Some points, one per row:
[ 1.72 -0.17 -2.57  0.91  0.    0.21 -1.64  7.17]
[-0.7   0.58  1.09 -0.45  0.18 -0.32 -0.64 -2.4 ]
[-0.7   0.9   0.78 -0.41 -0.09  0.19 -0.38 -2.09]
[ 2.02 -0.44 -2.53  0.66 -0.41 -0.04 -2.27  7.73]
[ 1.38 -1.44 -1.56  0.81  0.31 -0.71  1.05  4.12]
[ 0.53 -0.67  0.26 -0.19  0.19 -0.85  2.2  -1.46]
[-0.58  1.11  0.35 -0.05  0.03  0.66 -1.73 -0.17]
[-0.41  0.46  0.29 -0.16  0.27  0.28  0.22 -1.05]
[ 1.03  0.09 -1.87  0.68 -0.15  0.29 -1.98  5.54]
[-1.13  0.1   1.63 -0.6  -0.57 -0.13  1.18 -4.44]
[ 1.78  0.08 -2.38  0.96  0.08  0.45 -2.    7.01]
[-0.19 -1.8   0.2  -0.08  0.22 -0.93  2.6  -1.63]
[-0.49  0.91  0.77 -0.38  0.56  0.5  -1.33 -2.39]
[-1.43 -0.65  1.7  -0.64  0.11 -0.98  3.22 -5.9 ]
[ 1.19 -2.29 -1.5   0.56 -0.08 -0.83  2.01  3.19]
[ 0.21  0.52  0.29  0.16  0.1   0.65 -1.49  0.37]
[ 0.01 -1.03  0.79 -0.03  0.04 -0.93  2.49 -1.22]
[-0.15 -1.46  0.78  0.09  0.35 -1.05  3.13 -2.7 ]
[-0.2  -1.19  0.23 -0.35  0.12 -0.96  3.34 -2.87]
[ 0.12 -0.59 -0.11  0.19  0.44 -0.11  0.64 -0.78]
[ 1.06 -1.84 -1.32  0.6   0.07 -1.33  2.91  2.32]
[ 1.07 -1.94 -1.74  0.83  0.09 -1.26  3.48  3.22]
10 more points follow, each with its number after it:
[ 1.97 -0.08 -2.57  1.12  0.04  0.04 -1.63  7.56] 0
[ 0.06 -0.06  0.17  0.12 -0.03 -0.26  0.09 -0.62] 1
[ 0.36  1.42 -0.64  0.27 -0.1   1.16 -3.37  3.29] 2
[-0.55  0.97  0.38 -0.25  0.    0.78 -1.64 -0.83] 3
[-1.17 -0.3   1.78 -0.58 -0.01 -0.54  2.55 -5.39] 4
[-0.3  -0.16 -0.14  0.11 -0.01 -0.23  0.29  0.11] 5
[ 0.25 -0.38 -0.04  0.28  0.19 -0.26  0.39  0.58] 6
[ 1.84 -0.09 -2.48  0.72  0.02  0.13 -2.02  7.49] 7
[ 0.52  1.58 -0.79  0.37 -0.21  1.27 -3.59  3.05] 8
[-2.12  0.65  2.27 -0.67 -0.09  0.35  0.12 -6.7 ] 9
Which of these numbered points is nearest to each point below, looking only along the 2 directions in which the first points spread most? Its number follows each.
[-0.34  0.9   0.65 -0.23  0.14  0.91 -0.9  -0.91] > 3
[ 1.32 -0.89 -1.89  0.6   0.02 -0.69  1.47  3.41] > 6
[-1.15 -0.46  1.74 -0.74  0.27 -0.48  2.86 -5.63] > 4
[ 1.17  0.25 -1.54  0.54  0.    0.43 -2.05  4.86] > 2
[-0.46  1.27  0.58 -0.08  0.11  0.51 -1.43 -0.45] > 3
Here are 10 other points, each followed by its number:
[-0.61  0.6   0.88 -0.27 -0.28  0.43 -0.28 -2.33] 0
[-0.26  0.8   0.34  0.04 -0.12  0.32 -1.5  -0.07] 1
[-1.92  0.64  2.64 -0.69  0.15  0.46  0.8  -6.97] 2
[-0.34 -1.33  0.68 -0.41  0.06 -1.22  2.96 -3.1 ] 3
[-0.65 -0.16  0.31 -0.29  0.58  0.01  0.27 -1.62] 4
[-0.92  0.85  0.82 -0.09 -0.01  0.87 -0.88 -1.88] 5
[-0.18  0.42  0.32 -0.05 -0.13  0.58 -0.62 -0.34] 6
[ 1.68 -0.17 -2.38  0.87 -0.21  0.18 -2.48  6.59] 7
[-1.97  0.6   2.74 -1.    0.04  0.39  0.91 -6.98] 8
[-0.09 -0.1   0.33 -0.42  0.56 -0.22  0.59 -0.42] 9
The same question for these:
[ 1.64 -0.13 -2.6   1.06  0.01  0.35 -1.98  6.83] > 7
[-0.12  0.41  0.28  0.02 -0.14  0.07 -0.06  0.02] > 6
[-0.71  0.85  0.74 -0.34  0.2   0.66 -1.07 -1.82] > 5
[-2.19  0.91  2.83 -1.24  0.02  0.23  0.67 -7.41] > 8
[-2.1   0.72  2.59 -0.96 -0.08  0.23  0.53 -7.07] > 2
